[[-29 -39 -19  17]
 [-11  30 -16 -38]
 [  7 -14  11 -10]
 [ 36  21 -31  41]
 [-30  -3  42  37]]
|
[[-39 -19]
 [ 30 -16]]

[[-18  19 -10]
 [ 40   4 -28]
 [ 14 -18 -16]
 [ 24  11  -3]
 [ -2 -26  -9]]
|
[[ 19 -10]
 [  4 -28]]

[[25 47 12]
 [24 50  7]]
|
[[47 12]
 [50  7]]

[[ 38 -44  39]
 [-15  10  19]
 [ 12 -25 -33]]
|
[[-44  39]
 [ 10  19]]

[[ 40   2   7   7]
 [ 17 -10  -6 -32]
 [ 52 -27   5  -3]
 [  7  43 -20  -3]]
|
[[  2   7]
 [-10  -6]]

[[ 24 -44   0]
 [-31  28  -7]
 [-55   7 -37]
 [-41  16 -29]
 [ 29  48 -45]]
|
[[-44   0]
 [ 28  -7]]
---
[[ 24 -24 -26  -2  24 -25  25  51  51 -23  48]
 [-52  51  53  23 -51  53 -53 -28 -26  50 -23]
 [-54  52  54  25 -52  54 -54 -26 -24  51 -21]
 [ 25 -24 -27  -3  24 -26  26  51  51 -24  48]
 [ 10 -10 -12 -20  11 -11  11  21  23  -8  18]
 [-10   9   8  -4  -8   9  -8  17  19  10  18]]
|
[[ 25 -24 -27  -3  24 -26  26  51  51 -24  48]
 [ 24 -24 -26  -2  24 -25  25  51  51 -23  48]
 [ 10 -10 -12 -20  11 -11  11  21  23  -8  18]
 [-10   9   8  -4  -8   9  -8  17  19  10  18]
 [-52  51  53  23 -51  53 -53 -28 -26  50 -23]
 [-54  52  54  25 -52  54 -54 -26 -24  51 -21]]

[[ 17 -21  40  21  22  11 -36  17   0 -36]
 [ 36  42   6 -34 -18 -19  -1  -4 -39 -38]
 [  8 -13 -30  -4 -27  14  17 -31 -13 -13]
 [ 26 -53   8  -4 -21  44  -2 -25 -20 -45]
 [  3 -22  43  22  29   9 -34  29  11 -19]]
|
[[  8 -13 -30  -4 -27  14  17 -31 -13 -13]
 [ 36  42   6 -34 -18 -19  -1  -4 -39 -38]
 [ 26 -53   8  -4 -21  44  -2 -25 -20 -45]
 [ 17 -21  40  21  22  11 -36  17   0 -36]
 [  3 -22  43  22  29   9 -34  29  11 -19]]

[[-34 -50  50  -4]
 [ 18  17 -35  45]
 [ 46  35 -49  13]
 [ 22  -1 -17  30]
 [  3  16 -14   8]]
|
[[ 46  35 -49  13]
 [ 18  17 -35  45]
 [ 22  -1 -17  30]
 [  3  16 -14   8]
 [-34 -50  50  -4]]

[[-15   2  17   5 -31  24 -18 -17   2  -2  -6]
 [-10   5   2   3   8  -6  -6 -18  38 -12   4]
 [-18   1  -1 -21  37  -3   7 -15  39 -14 -40]]
|
[[-18   1  -1 -21  37  -3   7 -15  39 -14 -40]
 [-10   5   2   3   8  -6  -6 -18  38 -12   4]
 [-15   2  17   5 -31  24 -18 -17   2  -2  -6]]

[[ -5 -17   7]
 [  4  22  -7]
 [ -4  23  -3]
 [ 11 -32   0]
 [  9  -4  -6]
 [  3 -24  22]
 [ 10 -31  36]
 [ -4  17 -16]
 [ -2 -26  -1]
 [  7 -55  30]]
|
[[ -4  17 -16]
 [  4  22  -7]
 [  9  -4  -6]
 [ -4  23  -3]
 [ -2 -26  -1]
 [ 11 -32   0]
 [ -5 -17   7]
 [  3 -24  22]
 [  7 -55  30]
 [ 10 -31  36]]

[[ 24 -15 -11 -16 -17  29  14  26 -17   3]
 [ 20  -3  22  26  30 -19 -12 -40 -16 -27]
 [ 28  56  -2  19   3 -52  35  16 -48   0]
 [ 26 -20 -18 -17 -19  22  15  22 -24  16]
 [ 47 -34  -5 -12   2  28  22  14 -40 -22]
 [  6   1  29  22  31 -17 -18 -43   1 -21]]
|
[[ 26 -20 -18 -17 -19  22  15  22 -24  16]
 [ 24 -15 -11 -16 -17  29  14  26 -17   3]
 [ 47 -34  -5 -12   2  28  22  14 -40 -22]
 [ 28  56  -2  19   3 -52  35  16 -48   0]
 [ 20  -3  22  26  30 -19 -12 -40 -16 -27]
 [  6   1  29  22  31 -17 -18 -43   1 -21]]

[[ 20  16  16  16  22   9  22   9  16   9]
 [ 11   5   5   5  13  18  13  18   5  18]
 [ 40  44  44  44  42 -11  42 -11  44 -12]
 [  7  19  18  18   9  22   9  22  19  22]
 [  9   9   9   9  12  20  12  20   9  20]
 [-16   6   6   6 -15  46 -15  46   7  46]
 [ 38  11  11  12  40  -9  41  -9  10  -9]]
|
[[ 11   5   5   5  13  18  13  18   5  18]
 [-16   6   6   6 -15  46 -15  46   7  46]
 [  9   9   9   9  12  20  12  20   9  20]
 [ 38  11  11  12  40  -9  41  -9  10  -9]
 [ 20  16  16  16  22   9  22   9  16   9]
 [  7  19  18  18   9  22   9  22  19  22]
 [ 40  44  44  44  42 -11  42 -11  44 -12]]

[[ -8   1 -10  -8  14  -6  -6  -7  -6  19]
 [ 15   5  15  15  21   9 -39 -32   9  15]
 [ -1  12   5   8 -20 -16  17  14  12 -21]
 [-13 -16 -21 -22  -2   6  23  18 -19   6]
 [-11   2  -4  -7  -4 -10  12  10  -4   0]
 [-19 -11 -20 -22 -16  -5  38  31 -16  -7]]
|
[[-13 -16 -21 -22  -2   6  23  18 -19   6]
 [-19 -11 -20 -22 -16  -5  38  31 -16  -7]
 [ -8   1 -10  -8  14  -6  -6  -7  -6  19]
 [-11   2  -4  -7  -4 -10  12  10  -4   0]
 [ -1  12   5   8 -20 -16  17  14  12 -21]
 [ 15   5  15  15  21   9 -39 -32   9  15]]
